One turning vector, and how many ticks it has turned
The counts run from 0 to 228.
[ 0.27 -2.66  2.21 -0.73  0.01 -1.55 -1.74  1.07 -0.81 -3.43  0.59 -0.20
 -1.65  0.55 -1.29  0.29  1.88 -1.32 -1.02 -1.83 -1.83  1.97 -0.60 -3.37
  2.27 -0.39  0.55  1.76  2.65  3.35  2.55 -2.29 -0.26  0.67  0.72  0.01
 -0.14 -0.96  0.36 -0.99 -1.04  0.88 -3.36 -3.40 -0.14  3.14 -0.72 -3.16
 -1.88] => 89
[ 1.18 -2.69  1.78 -2.10 -0.54 -2.40 -2.54  2.38  0.11 -2.60  0.10 -1.04
 -1.91 -0.15 -1.45  0.24 -0.07 -1.00 -1.55 -3.67 -1.01  1.45 -1.14 -2.75
 -0.01 -0.70 -0.98  1.79  1.82  3.56  2.86  0.26 -0.19 -1.54  1.27 -0.56
  0.12 -1.73 -0.27 -1.03 -1.38  1.41 -2.61 -2.48  0.37  1.76 -0.07 -3.11
 -2.73] => 190
[ 0.74 -1.44  1.55 -3.08 -0.57 -0.61 -2.81  1.09 -0.11 -3.02 -0.23  0.33
 -2.89 -0.14 -0.34 -0.23  0.90 -0.09 -1.41 -2.76  0.03 -0.01 -0.68 -4.58
 -0.19  0.20  0.32  2.11  1.75  4.07  0.39  1.05 -0.91 -0.93  2.04 -0.32
  1.55 -0.06  0.20 -0.84 -1.68  2.09 -2.30 -4.14 -0.13  2.13 -0.50 -2.65
 -2.28] => 118
[-0.08 -1.45  2.58 -0.41 -0.81 -1.97 -1.82  0.64 -0.67 -2.17  0.32  0.26
 -1.83  0.92 -2.25  1.12  1.65 -0.40 -0.07 -2.45 -1.07  0.67 -0.73 -4.01
  1.60  1.67  1.31  2.65  0.91  3.75  2.60 -3.14  0.22 -0.30  1.15 -0.31
  2.01  0.21 -0.98  1.02 -0.50  1.07 -2.32 -3.99  0.24  1.42 -1.56 -2.18
 -1.72] => 124
[ 2.23 -2.08  1.32 -2.32 -0.27 -2.00 -2.07  1.00  0.34 -2.11  0.19 -0.27
 -3.75 -1.22 -0.89 -0.47  1.42 -0.26 -1.72 -3.47 -0.61 -0.52 -1.98 -2.74
  0.03 -0.51 -1.07  2.42  0.71  3.90  1.75  0.83 -0.29 -2.00  1.32 -1.45
  0.94 -0.39 -0.32 -1.12 -1.23  1.46 -2.05 -3.47  0.65  1.81  0.28 -2.28
 -1.84] => 217
[ 0.55 -0.95  2.21 -2.21 -0.61 -0.90 -2.41  1.34 -0.31 -3.27 -1.32  0.19
 -1.90  0.69 -1.12 -0.09  1.37 -0.35 -0.85 -2.05  0.23  1.94 -0.41 -4.64
  0.24  0.40  0.86  1.92  2.47  3.83  0.85  0.39  1.04 -0.55  1.39  0.15
  0.25 -0.26 -0.19 -0.52 -0.78  2.06 -2.43 -4.68 -1.13  0.89 -1.27 -2.74
 -2.54] => 171
[ 1.37 -2.07  3.07 -1.31 -0.18 -0.95 -1.83  0.84  1.47 -3.19  0.84  0.17
 -3.21  1.48 -0.77 -0.50  2.25 -0.22 -1.29 -1.48 -0.75  0.61 -1.48 -1.82
  2.17 -0.95  0.50  2.03  1.22  4.20  2.40  0.03 -1.12  0.33  1.00 -0.61
 -0.64 -1.46 -0.42 -1.95 -0.97  0.79 -1.70 -4.02  0.29  3.36 -0.69 -2.80
 -0.94] => 161
[-0.40 -2.94  1.79 -1.94 -1.82 -1.53 -3.16  1.68  0.99 -2.40  0.44  0.17
 -2.83 -0.06 -1.81 -0.28 -0.82 -0.78 -1.69 -1.82 -0.82 -1.55 -1.66 -2.98
  0.78  1.78  0.03  2.65  0.74  2.42  1.65 -0.90 -0.77  1.18  1.03 -0.03
  1.10 -2.40  0.47 -0.29 -2.07  1.03 -0.84 -3.26 -0.15  3.22 -0.22 -3.45
 -1.57] => 210
[ 0.79 -1.01  2.27 -2.03 -1.73 -1.93 -2.57  0.64  1.30 -2.49 -0.90  1.12
 -3.04 -0.56 -2.25 -0.18  0.90  0.48 -0.97 -1.24  0.61  0.44 -2.08 -3.28
 -0.09  2.24  0.74  2.22  1.34  3.12  1.32  0.30  1.76  0.37  0.36 -0.13
  0.26 -1.09 -0.63  0.31 -0.25  1.22 -0.81 -5.23 -0.53  1.56 -0.97 -3.18
 -2.54] => 75
[ 0.22 -0.34  4.08 -0.95  0.19 -1.41 -2.64  0.88  0.32 -2.89 -0.98  1.13
 -2.18  1.35 -1.88 -0.54  1.05 -0.82 -0.33 -1.56 -2.55  1.40 -0.99 -3.27
  2.03  1.22  1.28  2.13  1.89  3.24  1.73 -1.40  0.83  0.78  1.03  0.04
 -0.48 -1.66 -1.50  0.22 -1.28  0.29 -0.73 -3.85 -0.57  1.79 -1.17 -3.79
 -1.09] => 80
[ 0.74 -0.99  2.70 -1.93 -0.70 -3.07 -2.99  1.40  0.66 -1.80 -0.39  1.05
 -1.96 -0.58 -1.76 -0.47  0.50  0.36 -0.92 -3.03 -0.85 -0.62 -2.36 -2.61
  0.21  2.53  1.12  3.00  0.57  2.90  2.18 -0.88  1.11 -0.32  1.22 -0.90
  0.59 -1.33 -0.91  1.14 -1.21  1.02 -0.83 -4.43 -0.21  1.32 -1.12 -3.28
 -2.44] => 128
[ 1.01 -2.23  2.38 -1.10  0.08 -2.98 -2.45  1.74 -0.69 -2.41  0.69 -0.37
 -1.61  0.71 -0.73 -0.41  1.25 -0.83 -1.23 -3.35 -1.07  0.60 -1.91 -1.79
  1.42  0.73  0.75  2.95  2.05  3.53  2.85 -0.97 -0.70 -0.67  1.44 -0.51
  0.07 -0.99  0.44 -0.54 -2.22  1.09 -2.97 -2.83 -0.10  2.46 -0.58 -2.63
 -1.47] => 37
[-0.04 -2.75  2.75 -2.29 -1.25 -1.59 -3.47  1.66  1.84 -2.36  0.56  0.28
 -3.15  0.77 -1.54  0.17 -0.56 -0.42 -1.99 -1.96 -0.86 -1.67 -1.45 -2.46
  0.02  0.56 -0.30  2.47  0.06  2.97  1.64  0.90 -1.20 -0.22  1.75 -0.95
  0.89 -2.61 -0.24 -1.06 -1.72  0.95 -0.27 -3.41  0.57  3.12 -0.18 -3.15
 -1.64] => 209
[ 0.61 -1.69  4.00 -1.09 -0.06 -1.24 -1.59  0.32  1.54 -2.71 -0.06  1.15
 -3.07  1.95 -2.50  1.06  1.95 -0.02 -0.17 -0.72 -1.41  0.67 -0.68 -3.73
  1.86 -0.02  0.95  1.24 -0.09  3.95  2.54 -1.36  0.06 -0.20  0.94 -1.26
  0.21 -0.87 -2.09 -0.88  0.52  0.31 -0.66 -4.36  1.10  2.28 -0.83 -2.40
 -1.48] => 178
[-0.02 -3.22  1.24 -0.87 -1.83 -1.27 -2.22  1.26 -0.99 -2.52  0.29 -0.47
 -2.73 -0.73 -2.57  0.67 -0.30 -1.74 -2.07 -2.73 -1.98  0.19 -0.24 -4.11
  0.67  0.46 -0.56  2.03  1.94  2.82  2.14 -2.49 -0.39  0.16  1.20  0.36
  1.56 -1.28 -0.11 -0.10 -1.38  1.41 -2.48 -2.78 -0.42  2.28 -0.63 -2.87
 -1.49] => 15
[ 1.32 -1.22  1.61 -1.78 -0.84 -1.99 -2.34  0.87 -0.42 -2.79 -0.54  0.38
 -2.41 -0.65 -0.69 -0.66  1.75 -0.06 -1.32 -2.54  0.74  0.63 -1.86 -3.11
  0.43  1.14  1.01  2.50  1.93  3.98  1.27 -0.24  1.24 -0.03  0.96 -0.15
  0.64  0.28  0.26 -0.23 -1.40  2.06 -2.75 -5.02 -0.75  1.51 -0.96 -2.35
 -2.35] => 145
[ 1.41 -1.47  4.09 -1.16 -0.43 -3.39 -2.60  1.65  1.14 -2.00  0.30  0.17
 -1.58  2.09 -1.56  0.33  1.81  0.16 -0.76 -2.78 -0.82  0.71 -2.40 -1.17
  1.15  1.02  1.30  2.43  0.74  3.92  3.12 -0.67  0.26 -1.05  1.15 -1.20
 -0.36 -1.52 -1.21 -0.20 -0.72  0.24 -1.65 -3.54  0.48  1.36 -1.04 -2.97
 -1.72] => 55
[ 1.34 -1.81  1.52 -0.72 -0.76 -1.10 -1.56  0.39  0.00 -1.79  0.07  0.26
 -4.37 -0.23 -2.56  0.80  1.61 -1.07 -1.89 -3.32 -2.04 -0.55 -0.03 -4.26
  0.88 -0.20 -0.25  1.75  0.58  3.29  1.90 -1.92 -0.12 -1.52  1.73  0.03
  2.40  0.24 -2.70 -0.12 -0.04  1.62 -1.79 -2.98  0.08  0.97 -1.20 -1.85
 -0.60] => 221
[ 0.78 -0.97  3.85  0.10 -0.11 -1.77 -2.72  1.43 -0.22 -1.87  0.39  0.21
 -2.49  1.36 -2.01 -0.28  1.43 -1.70 -1.62 -3.33 -3.11 -0.02 -0.71 -2.53
  1.72  0.85  1.04  2.82  1.03  3.06  2.59 -2.31 -1.15  0.02  1.51  0.29
  0.09 -1.38 -1.61  0.35 -1.66 -0.02 -1.51 -2.08 -0.41  2.20 -1.00 -3.24
 -0.11] => 133
[ 0.58 -1.24  3.45 -1.99  0.82 -0.05 -2.90  1.19  0.78 -2.70 -0.03  1.30
 -3.37  1.26 -0.64 -0.80  1.22 -0.68 -0.84 -1.20 -2.52 -0.02 -0.45 -3.75
  1.89 -0.66  0.62  2.47  1.04  3.25  1.47 -0.35 -1.08  0.51  1.75 -0.40
 -0.23 -1.61 -0.34 -1.39 -2.06  0.53 -0.93 -3.18  0.45  3.74 -0.17 -3.10
 -0.99] => 9
[ 1.23 -2.16  3.16 -0.15 -0.42 -1.88 -1.33  1.03  1.29 -2.73  0.77  0.00
 -2.93  1.94 -2.33  0.46  1.85 -1.02 -1.61 -2.10 -1.77  0.69 -0.89 -1.46
  2.63 -0.69  0.59  1.98  0.97  3.93  3.25 -1.37 -0.83  0.02  1.13 -0.64
 -0.22 -1.63 -1.26 -1.24 -0.51  0.31 -2.00 -3.07  0.47  3.14 -0.80 -2.64
 -0.65] => 160
[ 0.88 -3.10  1.95 -0.85 -0.11 -1.25 -1.32  0.12  0.08 -2.75  0.74  0.08
 -3.71  0.12 -2.35  1.20  1.96 -0.27 -1.23 -2.00 -1.85  0.27 -0.31 -4.05
  1.60 -0.83 -0.20  1.24  0.58  3.95  2.56 -2.02 -0.14 -1.08  1.17 -1.19
  1.88  0.27 -1.53 -1.11  0.64  1.25 -2.24 -3.38  1.16  1.91 -0.83 -1.60
 -1.80] => 195
[ 1.08 -1.33  2.28 -2.38 -0.66 -1.36 -2.49  0.44  1.23 -1.78 -0.71  0.97
 -3.85 -0.97 -2.03  0.17  1.15  0.60 -1.30 -2.16 -0.68 -0.87 -1.54 -3.95
 -0.49  1.04 -0.47  1.99 -0.08  3.04  1.32  0.19  0.49 -1.25  1.10 -1.70
  1.54 -0.94 -1.56 -0.38 -0.22  1.07 -0.11 -4.61  0.92  1.25 -0.08 -2.73
 -2.77] => 200
[ 1.10 -1.93  2.83 -0.94 -1.04 -1.73 -2.33  0.75  1.82 -1.13  0.19  1.19
 -4.63 -0.15 -2.75  0.01  0.57  0.01 -2.09 -2.54 -2.11 -2.12 -1.75 -2.10
  0.53  1.30 -0.22  2.48 -0.87  3.11  2.71 -0.80 -0.48 -0.36  1.20 -0.82
  1.21 -1.63 -2.17 -0.18 -0.89  0.65  0.71 -3.87  0.65  1.72 -0.71 -3.16
 -0.70] => 130
[ 0.71 -2.03  0.71 -0.74 -1.84 -2.38 -2.24  0.57 -0.61 -1.84  0.36  0.02
 -3.45 -2.05 -2.27 -0.19  1.08 -1.50 -2.46 -3.12 -1.08 -0.55 -2.03 -3.09
  0.71  1.18 -0.30  2.61  1.56  3.24  1.98 -2.06  0.66  0.30  0.68  0.45
  1.30 -0.71  0.08  0.05 -1.49  1.69 -2.01 -3.31 -0.91  2.09 -1.32 -2.70
 -1.41] => 41
[ 0.90 -1.03  2.84 -1.76 -0.39  0.48 -2.05  0.59  0.36 -3.39 -0.58 -0.02
 -3.59  1.28 -1.00 -0.10  2.04  0.19 -1.13 -1.64 -0.36  1.75 -0.17 -4.77
  0.76 -1.03  0.52  1.42  1.51  4.37  0.67  0.52  0.13 -0.37  1.75 -0.11
  0.16  0.11 -0.95 -1.47 -0.13  1.70 -1.91 -4.64 -0.70  1.61 -0.89 -2.31
 -1.40] => 170
[ 0.60 -0.44  2.87  0.12 -1.01 -1.68 -2.33  0.55 -0.31 -1.81 -0.49  0.63
 -3.54  0.52 -2.94  0.29  1.82 -0.69 -1.30 -2.13 -1.88  0.71 -0.53 -3.71
  1.31  1.69  1.32  2.10  1.19  3.37  1.82 -2.64  0.86  0.25  0.75  0.43
  1.04 -0.26 -2.26  1.10 -0.17  1.20 -1.45 -4.18 -1.15  0.53 -2.38 -2.61
 -0.93] => 150
[ 0.54 -1.50  3.24 -2.64 -0.99 -0.85 -3.02  1.70  1.92 -2.89 -0.47  0.53
 -2.78  1.06 -1.49 -0.96 -0.30 -0.35 -1.50 -1.41 -1.01  0.21 -1.30 -2.84
 -0.01 -0.05  0.01  2.00  1.32  3.05  1.50  1.77 -0.31  0.13  1.42 -0.68
 -0.84 -2.72 -0.64 -1.30 -1.78  0.68 -0.40 -3.92 -0.35  2.34 -0.08 -3.96
 -1.76] => 83
[ 0.83 -0.10  4.01 -2.02 -0.61 -0.95 -3.12  1.00  1.11 -2.65 -0.55  0.58
 -2.60  2.28 -0.98 -0.12  1.24  0.43 -0.86 -1.52 -0.17  0.41 -0.72 -3.54
  0.95  1.41  2.09  1.97  0.91  3.74  1.11  1.22  0.13 -0.29  1.84 -0.16
 -0.13 -1.24 -1.76 -0.21 -1.08  1.24 -0.61 -4.86 -0.76  0.93 -1.76 -3.07
 -1.18] => 153
